The rows below come in pairs that one turn or mirror swaps. Which row does each named row swap with?
The rows were stretched afterwards, more along some directions than others.
K_696: [-15 -10  -7  34  -8  18  24   0  27 -23 -28 -13 -39  -5 -10  23  10 -45
   2  -4 -12   0  19  10 -40  -9]
K_657: [  4  -2   0  43 -24  24  20  -4  60  32   2 -11 -17  43   2  42   0 -34
   0 -18 -13  -2  31   7 -22  -8]
K_359: [ -4  -1  20 -10  21  -9  -6 -36 -21 -10  15 -25 -25  16  -3  19   9   0
   9 -13 -15  21 -14  11  -8  -4]
K_785: [ -7  -7  33  -8  21 -10  -6 -26 -22 -11  12   4  -6  23  -2   7   1  12
  21   0 -13  30 -10   5  27  -1]
K_617: [  1 -15   5  15  14   4 -38  15  -5 -20 -19  54   9   8   0  -1  12  -2
 -18 -30   1  11 -12 -21  26  -8]
K_379: [  9  -5  32 -15  20  10  -9 -20 -11   1  14 -17 -15   9  -3   3   0  -1
  27 -31 -19  -2  -6   5   5   4]
K_402: [-17  -2  -9  -6  18  -2 -35  36 -19 -15 -13   1  20  11   1  13   3  11
 -18 -31  -6   3  -9   8  26 -14]
K_58: [ 28   5  -4 -47  -2  28 -33   9   2   3  12 -30  30  24  10  56   4   1
   8 -15 -15 -34  -9  11   3   6]
K_345: [ 15   1   3 -34   0  31 -19  11   3  17  18 -20  23  10  12  48  16  -4
  18 -10 -22 -39 -13   4  11  15]
K_749: [ -1  -4   3   0 -24   5   7 -30  -4   5  -1 -11  -2   7  20  30   6 -10
  -6  27   8   2  12   1   5  18]
K_940: [ 34 -22   6  28 -31  26  11 -45  29  11  -4 -15 -37   2 -20  19  17 -34
  10   9   1   4  23  -9 -48  -1]
K_707: [ 29   5  18   9 -32  39  -4  10  33  26 -51  -8  18  41 -18  33 -13 -24
   0 -32 -18 -13  17  14 -35  -5]
K_84: [ -2  -5 -20  35 -18  22   3   5  61  40   2  -9 -22  27  -3  49  30 -43
  -5 -27 -19 -15  12   1 -35  13]
K_82: [-14  -5  -8 -33   7   8 -36   9  -3 -20   6 -28  30  -6 -15   3 -14  -9
  28 -16 -40 -39 -11  40 -23 -28]
K_392: [ 45  10  10  28 -23  20   5 -33  45  29 -13 -21 -27   7 -25   9 -11 -28
   7 -10   4  -7  22   0 -48  -7]
K_874: [ 26   3  -7 -35   3  20 -19  11   5  15  15  -7  30  15  21  53  10  -7
   4  -8 -12 -36 -15   0  16  13]
K_144: [ -3  -7   2  12  30  -8 -46   9 -20 -25 -11  15  23  11   7   8   2  13
 -19 -32  -3   2  -2 -14  14 -22]
K_17: [ 15   4 -20 -11  -9  11 -29  -4 -17   2 -23  22  11 -21 -11  31  10 -13
  -6 -11   1 -32 -21  11 -39 -19]
K_361: [-12 -12  37 -29  12  -4  -6 -18 -27 -12   7  -1  -8  10  -3  -2   3   7
  27  -9 -25  18  -8   3  20   7]
K_621: [ -4  -6 -18   7  20  -8 -33  22 -13 -15 -26  31   9  -7  -2  13  11  -6
 -17 -41 -12  -2  -7  -5  10   0]
K_762: [  0  -7   4  -6  21  -1 -71  28 -26 -20  -3  18  32  12   5   4   8   7
 -17 -38  -5  -9 -24  -4  27 -19]
K_59: [ -4   0   4  23 -13  23   5 -18  26 -18  -9  -8 -19   5 -17  -8   3 -43
   5  -4  -4   7  25  17 -38   0]
K_347: [ -6  -9  16   7  17  -3 -59  12 -16 -13 -19  52  26  20  -1   9   4   8
 -20 -36  -1  11 -17 -15  35 -14]
K_346: [  7  -3 -10   8  24   1 -27   7 -18 -29 -24  41  14   2  -2  21  16   4
 -20 -25  -4   1 -15   4   7  -9]
K_357: [ 23   7  -6 -19   7  16  -5  -4   1   7   7 -10  38  23  18  57  -8   4
  11   1 -14 -25  -7   3  19  -5]
K_937: [-16   7  10 -22   6  -5 -41   9 -21 -13  -8 -21  44   6 -13  16 -31   3
  21 -23 -18 -14 -14  31  -9 -18]
K_511: [ -5   5  17   0 -19  -1 -10 -12   1  18 -15 -22   3  28  23  20 -17  -5
 -29  -2  14  18   9   6   8  18]
K_995: [ 12  -6  21   3 -24  37  -1  11  15   9 -22 -23  33  52 -12  33 -10   3
   3  -5 -24  -1  30  10 -25 -19]
K_764: [ 31  -2   3 -37   6  35  -6 -12   1 -15   8   3  22  13  24  20   0   0
   7 -13 -15 -39  -8  10   6  -3]
K_568: [  3 -18 -24 -19  -9   7 -36 -14 -40 -19   5  10  -2 -20  -5  28  29 -30
  -7  15   9 -22 -25   8 -41  -8]
K_620: [ -9 -11  46 -31  18  -8 -22 -12 -21 -12  21  -8   7  11   7  -8   2  20
  16 -10 -27   4  -3   9  22 -15]
K_248: [-10 -12 -18  13  28  -9 -35   8  -4  -7 -17  49   7   6   6   0  16 -16
 -18 -31  -3   1 -23 -22  18  -3]
K_110: [  7 -21  -4  27 -18  26  -5  -5  64   9   2  19  -6  39  15   2  13 -35
 -13 -27 -16 -16  21  -3 -23 -14]
K_367: [-18   4   5 -39  13   4 -32  -1 -28 -29  15 -28  38 -10  -4   6  -8  -7
  22  -5 -27 -30  -5  41 -30 -24]
K_122: [-16 -14   4  29 -16  28   3 -19  14 -22 -24 -12 -24   1 -22 -14   6 -36
  -2  -5  -6   7   3   8 -34  10]
K_71: [ 18  -1  10 -31   1  29 -12   6  -9 -10  27 -19  46  30  18  38  -2  22
  17  10 -13 -23  -3  11  16 -15]
K_609: [  8  -4  31 -15  25  -1 -10 -38 -30 -13   7 -14 -10  10  -5  33  -1  17
  10 -20 -16  16  -3   7   6  -2]
K_767: [ -9  -4   0  34  -7  19  31 -24  18 -16 -24 -18 -38   5 -16   5 -16 -31
  -1  -4  -3  29  28   5 -25   2]
K_949: [ -6  -9   6  40  -3  21  21 -17  22 -16 -28 -15 -20   1 -26  22   1 -33
  21   2  -9  13  19  11 -31  -5]
K_844: [ 12  -6  -8  30 -20  26  17   0  67  38   8 -15 -25  36   5  47  18 -40
  -6 -24 -17 -10  26   2 -36   5]
K_517: [ 21   2  11  26 -31  14   8 -34  28  19 -12 -13 -28   2 -21  -8  -1 -16
   2   5   5   6  16  -6 -30 -10]
K_715: [ 61   3  13  13 -18  28  10 -26  38   6 -13  -9 -18  -7 -21  15  -2 -17
   4  -7  10 -21  24  -5 -35  -6]
K_234: [  7  13 -16  31 -17   4  13  -8  54  31   6 -17 -17  29   6  40   6 -23
 -13 -18  -1  -1  22   9 -25   1]
K_522: [  7  -2 -14  20 -12  35  15 -14  36 -17 -22 -13 -36  -5 -25  -4  -3 -42
   8 -11 -14  -4  18  20 -29   3]
K_618: [ 39  11 -11   6 -16   9 -13 -12  42  39 -10 -18  -7   4 -15   7   6 -26
   7 -14 -20 -27   8  -2 -46   9]
K_413: [-21 -10  10 -27  10   4 -22  16 -19 -32  -6 -19  30  -3  -1  26  -2  -6
  27   2 -30 -28 -16  22 -15 -28]
K_786: [  5  -8 -30  -2 -17  24  -4   1  -5   6  -3   2 -26 -18  -3  13  22 -40
  -5   7  -5 -32  -5  15 -45  10]
K_196: [-34   0   8 -15  17  -2 -17  13 -21 -18 -14 -14  26 -17  -7  15 -11  -5
  23  -4 -24 -20  -9  25 -11 -29]
K_816: [  9   4  26 -23  22  -4 -26 -27 -14   0  13   5  -6   1   0 -10   8   1
  12 -27 -23   1 -22   6  -3   4]
K_936: [ -5  -3 -19  32 -22  20  16 -12  56  27  14 -31 -29  31 -11  51   4 -36
  11 -12  -8  -5  16  16 -41 -19]
K_605: [ 12 -14 -20 -17  -1  20  -6 -16 -32 -15  -3  -9  -2  -8 -15  39   3 -13
   8  21   7 -19  -9  13 -22 -20]
K_801: [ -5  -7  -1  27 -14  26  29 -10  19  -8 -27 -17 -44  -8 -32  10  17 -48
  12 -13 -10   6  15  15 -42  10]
K_968: [  2 -16  -6   5  17   6 -51  11 -14 -17   2  36   6  -6   4  -9  23 -16
 -16 -35  -9 -10 -19  -2   2  -1]
K_590: [ 25   6  22  17 -30  32 -16   6  24   7 -45   2  31  30 -10  21 -11   3
 -12 -30 -11   2  20  13 -39 -15]
K_607: [  2 -11 -15  13 -24  25  -5   2  52  20  10 -28 -27  35   3  44  19 -39
 -12 -21 -12  -8  25   6 -33   4]
K_178: [-28 -10  -4 -35  14 -11 -29  16 -28 -14  -4 -16  30 -20  -9   8   9 -13
  18  -9 -29 -27 -22  17 -10 -16]
K_836: [-15  -4  21 -27  25 -25 -19 -27 -41  -7  20 -12 -11  -5   0   0   4  16
  17  -8  -8  21 -11   1  20   1]
K_215: [ 40  12  -7  30 -19   6   0 -28  52  39 -24 -24 -27  13 -34  25 -10 -28
   2 -20   3  -2  23  -3 -40 -10]
K_140: [ -5 -25 -20  -4 -15  -1  12 -15   1  12 -17 -29 -14  -1  16  39   8 -40
 -20  11 -10  -6  18  -1 -21  12]
K_152: [-26   7   8 -16   3   9 -34   9 -14 -13 -15 -30  24 -11 -16  -4 -13  -5
   8 -33 -30 -33 -17  37 -42 -19]
K_596: [  2   5  -3  -1  36 -13 -42  23 -21 -12 -11  19  28  -1   7  11  -3  19
 -13 -37 -15  -5  -8   2  27 -20]
K_793: [ -6 -15 -20  -4  -2   5   7 -19 -10 -19  -4  27  -8 -13  -9  27  15 -19
  -7  21   5 -21 -12  12 -51 -32]
K_481: [  1  -4  24 -27  26 -12 -11 -27 -31 -12  14  -9  -9  -3   0  21   2  15
  17 -20 -19   6 -16  11   1  -2]
K_162: [ 37   5 -15 -15  -1  30 -11  -2  14   3  11 -29  25  15   1  56  -7  -1
  19  -3  -3 -27  -6   1  12  -9]
K_563: [ 42   8   7  15 -24  19  -9 -29  31  22 -11 -22 -30   0 -25  14  11 -31
   1 -20  -4 -10  18   0 -64  -6]
K_678: [ 18   2  18  11  -7  27 -15   7  13   4 -25 -32  48  54   7  37 -26  22
 -17 -22 -16   1  21  17 -29 -24]
K_37: [ 15  -1 -27   2  -9  13 -16 -16 -27 -14 -11  -5  14 -14 -20  36   6  -2
   2   4   2 -25 -18  25 -50 -27]
K_62: [-17   0  40 -14  18  -5 -14 -30 -38 -21   6   4  -9  22   0   6  -1  12
  15  -6   0  23 -16   5  12  -5]
K_564: [ 11   6  13  22 -22  39  -7  10  26   6 -25  -7  43  41  -4  35 -10  13
   0 -17 -26 -19  28  21 -43 -38]
K_672: [-10 -19   4 -16 -18  -3  -4 -24 -26  -8  -4 -20   2  -7  19  25   6  -8
 -14  19   1   9   6  11 -16   9]
K_971: [ -4   2  24 -24  16 -12  -5 -17 -15  -2  12 -45   0  25  -9  21  -4  19
  20 -11 -17  22  -7  16  16   2]
K_44: [  2  13 -17  -9 -18 -15   2 -14  -3  29 -17 -32 -11   0   6  48  -1 -24
 -22  -3   7  -1  12  11  -9  32]
K_725: [ 10  -7 -29   1  -2  10 -12 -17 -18  -9  -5   6   1 -14 -10  32   4 -22
  -5  14   7 -24 -15  14 -46 -21]
K_181: [  6  -1   0   8  20   2 -40   9 -23 -19 -17  31  16   9 -13   6   8  13
  -3 -32   1  13 -11  -5  15 -10]

K_481 is swapped with K_617
K_844 is swapped with K_874
K_181 is swapped with K_836
K_361 is swapped with K_621
K_84 is swapped with K_345
K_596 is swapped with K_785
K_58 is swapped with K_607
K_725 is swapped with K_392
K_971 is swapped with K_402
K_605 is swapped with K_215

